Here are the same points, seen from different sides; a view may also be mirrored.
A view may leave some points out. In some views, one point has been moved. Which views, in the order they come, and which point in each? Write - if no view has one.

Scene 1 (6 views)
view 1:
  tonul 27  17  50  9  10  12  -5  -40  29  8  -45  47  11  0  -21  15
  kel 15  11  57  11  5  17  -7  -28  31  10  -40  49  3  7  -18  18
  zogiv 24  17  45  16  5  12  -5  -30  27  19  -45  50  13  12  -21  10
  tizi 14  15  49  16  9  15  -9  -22  34  20  -51  52  4  10  -16  18
  lenen 13  17  43  2  27  19  -14  -31  47  24  -52  53  5  6  -18  21
  dit 17  13  41  10  16  12  -7  -32  32  22  -49  49  11  13  -19  15
  nozaz 16  17  50  17  9  13  -8  -24  33  18  -53  52  5  6  -15  19
  voguf 15  14  51  4  20  9  -8  -38  39  10  -53  51  2  -6  -13  24
view 2:
  voguf 11  64  -52  8  -31  54  -23  46  -42  -14  42  -55  11  12  55  -49
  nozaz 13  60  -50  18  -22  61  -27  28  -39  -18  41  -51  5  12  47  -39
  lenen 21  49  -62  13  -26  67  -22  44  -45  -12  43  -54  13  8  56  -41
  dibo 14  57  -47  14  -26  59  -25  38  -39  -17  53  -42  16  1  46  -56
  fipa 11  75  -53  17  -25  55  -26  37  -44  -11  43  -46  16  9  52  -56
  Peraz 13  66  -43  12  -30  56  -30  40  -34  -6  43  -52  14  8  45  -46
  tonul 17  55  -34  14  -28  53  -26  41  -29  -18  46  -59  7  16  47  -48
  Geri 14  56  -47  13  -26  59  -27  35  -36  -15  43  -53  7  10  47  -40
  kel 15  63  -40  17  -26  58  -32  33  -31  -5  40  -55  11  11  43  -39
view 3:
  dit -18  -5  -22  10  28  -22  -2  -1  21  -13  26  -28  25  -21  -8  32
  voguf -20  -4  -20  2  26  -36  18  -4  12  -18  38  -30  29  -26  -13  30
  Peraz -17  7  -19  2  17  -33  10  1  19  -16  32  -33  26  -24  -20  30
  fipa -23  -6  -28  -1  19  -32  20  -1  10  -12  26  -32  21  -19  -18  30
  nozaz -16  -2  -16  4  29  -28  5  11  15  -15  27  -25  21  -19  -10  38
  zogiv -17  3  -15  14  30  -26  -5  8  25  -10  27  -24  25  -13  -9  32
  tizi -14  -1  -16  2  28  -24  4  10  15  -15  25  -27  21  -20  -12  38
  Geri -15  2  -16  5  27  -30  4  5  18  -18  33  -28  26  -24  -11  35
  tonul -20  7  -14  13  27  -37  3  1  25  -13  38  -26  31  -18  -12  26
view 4:
  fipa 0  23  -21  -58  -28  15  1  3  -25  -9  46  -27  -60  65  -21  -33
  tizi -1  15  -24  -53  -26  21  -1  8  -19  -2  41  -26  -54  48  -22  -52
  dit 5  17  -20  -60  -31  14  -1  4  -24  2  40  -20  -54  48  -33  -52
  zogiv -2  8  -22  -54  -36  21  -1  11  -27  5  42  -19  -56  47  -33  -59
  dibo 3  26  -21  -58  -30  17  1  -7  -29  0  43  -17  -55  57  -33  -42
  nozaz -2  15  -26  -53  -26  22  -2  8  -21  -1  41  -28  -54  52  -24  -52
  tonul 2  7  -31  -52  -40  15  -7  4  -28  4  40  -18  -60  62  -33  -54
  Peraz 1  14  -30  -50  -35  14  -4  -1  -24  -6  42  -17  -60  60  -19  -43
  kel -2  8  -29  -48  -36  17  -4  6  -22  -5  42  -16  -60  52  -17  -49
  voguf 6  18  -30  -56  -29  11  -7  0  -21  -3  38  -28  -57  70  -25  -42
  Geri 2  14  -29  -52  -29  18  -5  3  -21  0  39  -23  -54  55  -25  -53
  lenen 14  22  -24  -63  -23  6  -7  -1  -14  -2  32  -27  -49  52  -25  -51
view 5:
  zogiv -32  -32  -4  1  -37  19  -43  1  -10  8  -6  8  6  34  -29  -39
  dit -36  -33  -4  0  -34  15  -36  1  -9  7  -1  22  0  31  -29  -43
  voguf -25  -32  -5  3  -16  17  -34  1  4  0  11  23  -8  38  -26  -40
  fipa -30  -33  -16  8  -15  7  -32  5  -3  10  16  21  -2  34  -25  -41
  tonul -29  -34  -3  0  -27  20  -43  -3  -5  -4  -2  6  -6  39  -24  -40
  Peraz -29  -36  -11  8  -20  17  -28  1  -4  -1  5  10  -4  31  -26  -37
view 6:
  tonul -9  8  -1  1  -23  -14  22  -10  -16  5  26  -36  10  30  22  10
  voguf -2  11  6  4  -21  -24  22  -8  -19  13  31  -41  17  24  10  24
  kel -11  9  -3  7  -22  -13  22  -16  -12  6  32  -34  1  30  2  14
  dit -7  8  -2  6  -25  -24  11  -19  -14  19  23  -39  6  37  13  10
  dibo -2  12  -3  7  -28  -23  2  -9  -21  13  25  -36  13  37  9  19
  tizi -10  9  -5  14  -18  -23  18  -22  -13  19  29  -36  5  31  5  13
  Peraz -7  10  0  5  -25  -16  19  -10  -15  5  32  -35  7  28  2  20
  nozaz -10  10  -6  15  -16  -22  19  -20  -15  18  29  -35  8  30  8  13
  lenen -1  -1  6  4  -26  -34  20  -16  -15  28  26  -44  12  31  5  17
  zogiv -13  9  -7  8  -20  -16  15  -22  -12  13  24  -35  3  35  19  4
Views that do not fit: -

Scene 2 (7 views)
view 1:
  mepo -9  11  1  -2  -11  14  25  7  25  33  16  14  7  27  20  -3
  rana -12  12  11  0  -19  10  22  10  23  30  15  17  2  29  15  1
  Vodu -10  10  3  2  -14  4  26  5  23  33  11  16  9  26  14  -4
  tet -11  12  4  3  -15  2  29  3  21  34  14  19  9  27  14  -3
  mibi -10  12  0  1  -11  8  30  2  22  36  16  17  10  28  19  -4
  zilo -14  8  20  0  -26  6  13  16  24  24  9  16  -2  27  9  3
  Sot -10  9  5  -1  -14  8  22  9  26  31  10  13  6  25  15  -4
view 2:
  Sot 23  35  -10  -15  -39  -7  -7  -17  12  0  -16  -17  -36  -17  29  -31
  zilo 22  24  -7  -16  -34  -17  -4  -10  14  7  -6  -26  -44  -14  18  -27
  rana 25  34  -8  -16  -41  -16  -6  -13  16  0  -14  -20  -37  -18  24  -31
  boku 17  29  -9  -17  -28  12  -8  -23  2  0  -15  -13  -41  -7  34  -25
  tav 15  23  -13  -13  -28  14  -6  -22  -2  8  -9  -19  -40  -8  34  -27
  mepo 25  41  -9  -16  -42  -10  -9  -18  15  -5  -21  -12  -33  -18  31  -31
view 3:
  mibi -21  5  1  5  2  -18  -21  19  -2  -19  -14  46  0  1  -8  -13
  mepo -22  1  2  6  -4  -20  -26  22  -3  -18  -17  43  3  1  -9  -10
  Sot -20  2  2  1  -1  -18  -26  20  2  -22  -22  38  6  0  -6  -10
  tav -7  -6  -3  -16  0  -9  -37  15  9  -34  -38  36  10  0  1  -16
  tet -20  9  2  2  5  -15  -19  18  2  -21  -17  42  2  1  -6  -12
  boku -10  -11  -2  -9  -5  -14  -40  19  3  -29  -34  39  8  -1  -4  -15
view 4:
  tav 20  49  -5  36  23  -18  -11  69  -5  -7  -49  21  25  57  -5  -12
  tet 15  45  -6  44  11  -10  0  51  17  -24  -33  13  17  54  -9  -18
  boku 18  47  -2  32  19  -15  -10  72  -4  -14  -47  11  27  58  -7  -14
  zilo 10  45  -16  34  12  -18  -10  57  26  -21  -55  19  20  46  -8  -14
  mepo 13  43  -3  35  9  -8  -3  59  15  -29  -36  4  21  56  -11  -19
  mibi 15  44  -2  41  10  -8  1  53  15  -27  -30  8  18  56  -10  -19
  Vodu 15  45  -5  41  12  -11  -2  55  13  -23  -34  12  19  55  -9  -17
  Sot 16  47  -6  39  15  -13  -5  59  9  -18  -40  15  21  54  -8  -16
view 5:
  tav -92  28  -2  -24  -63  16  34  -45  91  -29  16  -23  59  13  78  -29
  tet -84  19  19  -25  -62  20  36  -51  72  -4  30  -14  65  7  85  -24
  solov -97  17  5  -20  -59  22  32  -40  73  -22  42  -9  34  14  98  -15
  rana -90  17  18  -25  -62  20  38  -43  65  -12  34  -14  57  6  89  -21
  Sot -89  20  15  -26  -62  18  39  -45  70  -14  27  -17  61  5  84  -25
  Vodu -85  20  17  -25  -63  18  37  -49  73  -8  28  -17  65  7  83  -25
view 6:
  solov 16  -12  41  26  28  9  -9  -23  -24  -34  -7  9  -12  -15  2  37
  tav 13  -15  43  2  5  -6  -6  -34  -1  -15  -4  21  -20  -1  3  36
  tet 31  -6  29  14  14  16  -6  -20  1  -13  8  14  -27  -10  11  37
  rana 28  -7  31  20  12  18  -4  -21  -9  -17  3  12  -20  -16  8  33
  Sot 26  -8  33  15  7  14  -3  -24  -4  -14  3  15  -21  -13  8  33
  mibi 33  -5  27  15  8  18  -4  -20  2  -9  10  15  -27  -12  12  34
  zilo 20  -11  37  22  19  12  -6  -23  -18  -26  -4  11  -15  -15  4  34
view 7:
  mibi -4  26  -6  -22  -29  21  3  -16  -22  8  -6  -5  5  -5  48  63
  Sot 2  26  -14  -23  -29  14  6  -20  -28  8  -8  -4  5  -3  40  63
  boku -4  24  -24  -20  -31  -6  17  -21  -33  5  -11  2  0  6  40  68
  zilo 18  23  -21  -29  -29  16  6  -24  -35  16  -6  -6  8  -5  26  60
  mepo -1  29  -11  -20  -29  17  1  -20  -26  2  -10  -4  4  -6  45  63
  tav -1  18  -25  -25  -31  -8  24  -19  -33  14  -6  1  0  11  37  69
  solov 27  20  -25  -34  -29  18  9  -25  -38  22  -4  -7  10  -4  18  59
Views that do not fit: view 4
  view 4 moved: Sot
